Each path below is one point turned by a fixed rotation once a step. After each direction that follows a path, write how fast that rotation turns it, in degrees per step (0 if it stays still).
Each turn is a multiple of 5 degrees from 10 to 175, or 0.
Each row of a path follows its step; steps can be skipped.

step 0:   8  59   7 -14 -49   9  13   6 -12  18  -1 -25  24  10   1  11   0  21 -24   5 -11 -17 -20   0 -22 -52 -35   1 -12 -17  -7  25 -71 -11 -34  25
step 3:  19 -24 -13   1  59  34  16   2  10 -20  33 -53   0 -24 -25  31  26   0   4   0  38 -12   7  -9 -16  21 -18   6 -29  11  31  51  41 -15 -15  14
step 4:   9  -7  11 -11 -30  11  31  32 -39 -26  19 -37 -11 -19 -36   8  19   6  28 -13 -29  -7 -51  20  -8 -30  30 -40 -19  43  39  -1  25 -28 -12   3
step 5:   3  15 -17   6 -10 -42  47   2 -28  10  27  -4  13 -22  30 -45  -2 -30 -21  17  20  -5 -43   0  -4 -48  -3 -45  12  -1  38  27 -14  27 -11  38
step 6:   4  55  36  27 -27 -10 -22 -13 -38 -13 -15  -5  20 -10 -11 -19 -11 -48  -4   1  -5 -34   3 -43  -5 -13   8  33 -10   8  19   9 -32  52 -48  -1
step 9: -15 -46 -32  39  -5   5 -13  52   9 -23  -7 -47   9   9 -39 -14 -19 -10  19 -22  34  12 -26   2  14   9 -41 -34  -1  43  14   9  20  -8  -3  37
step 11:  -8  -3  32  25  24 -22  25 -29  -2 -22   9 -11  -8 -85 -20 -30  13  -2 -45  -1 -10 -22  14 -21  -1 -13 -28 -13  -1   4  30  50  -8  31   6 -17
step 12: -32   2  85 -21 -45  17  -2  -8 -28  57 -33  -6 -16 -28 -12 -15  -3  12  10  -9 -22  -6   0 -32  -6  -7   4 -20 -18   5  42   9 -10  -4 -34 -16
step 17: -20 -16  13  11 -14  11   1  11 -19 -29 -19 -27 -24 -14   8 -35 -26  17  -7  -6  -5 -44  -2  31  24 -15  -6 -56  -3  -5  54  64 -18 -38 -14 -14
step 18:  27  12  40 -27 -18   6  25   8 -38   2 -23  -9 -32  -7  64  -4 -43 -16 -30  -4  24 -14   5  -5   6  -2  32 -28   1  -7  46 -27  17  33 -39  21
step 20: -11  21 -24 -20   9  34 -10  18 -44  57  11 -25   3   0 -24  13  21   9  31  39  19 -14  33 -44 -32   5 -38  -7 -13  18   6 -37 -13 -19 -36 -14
Directions:
  8  -4 -20  -1 -12  -3  -2   7  -3  -8  -4   4  -2   0  11   1  -8   7  -6  -1   1   9   3  -8   2 -21  -3   4  -8  14  -3  -4  -2  18   2   6 -> 80
 -6  13  -5  -8  15   5  -5  -9  -5  -8   0   2   7  -1  -5  -8   2  -2 -11   6  -9   4   5  -6   3  10  -6  13  -7  -2  15  -9  11  15   8  -5 -> 85
 -3  -6   1  -5  -6  14   2   0  15  -8  -5   8  11  -9   0 -11  -1  -6  -5   9  -2   7  -2   5 -12   2  18 -11  -1   6  -4 -19   5  -3 -11   0 -> 130
 -4  -4  -7  -7   0  -1 -19  -9  -3   7  -8 -17 -13  -8  14   3  -4  -5   3  -4  -1   8  -4   6  -7  13   4   4 -11  -6 -12   4   8   3  -9   2 -> 65
 -3  -6 -12   2  -7  -8  -9  -3  -2   3  -3  -2   8  15   8 -16 -15  -8   4   5   1  -4 -15  -7   2   3  -3  -4  -2  -4  16  -5  -5 -16   8  -1 -> 90
-15  -8 -14  10   0   1  -4  -9   8  -7   4  12   6  -7   6  -6   9   4  -3  -6   2  -8   2   9   3  -4 -18  -7   6  -8   0  10  14   0  -8  10 -> 175
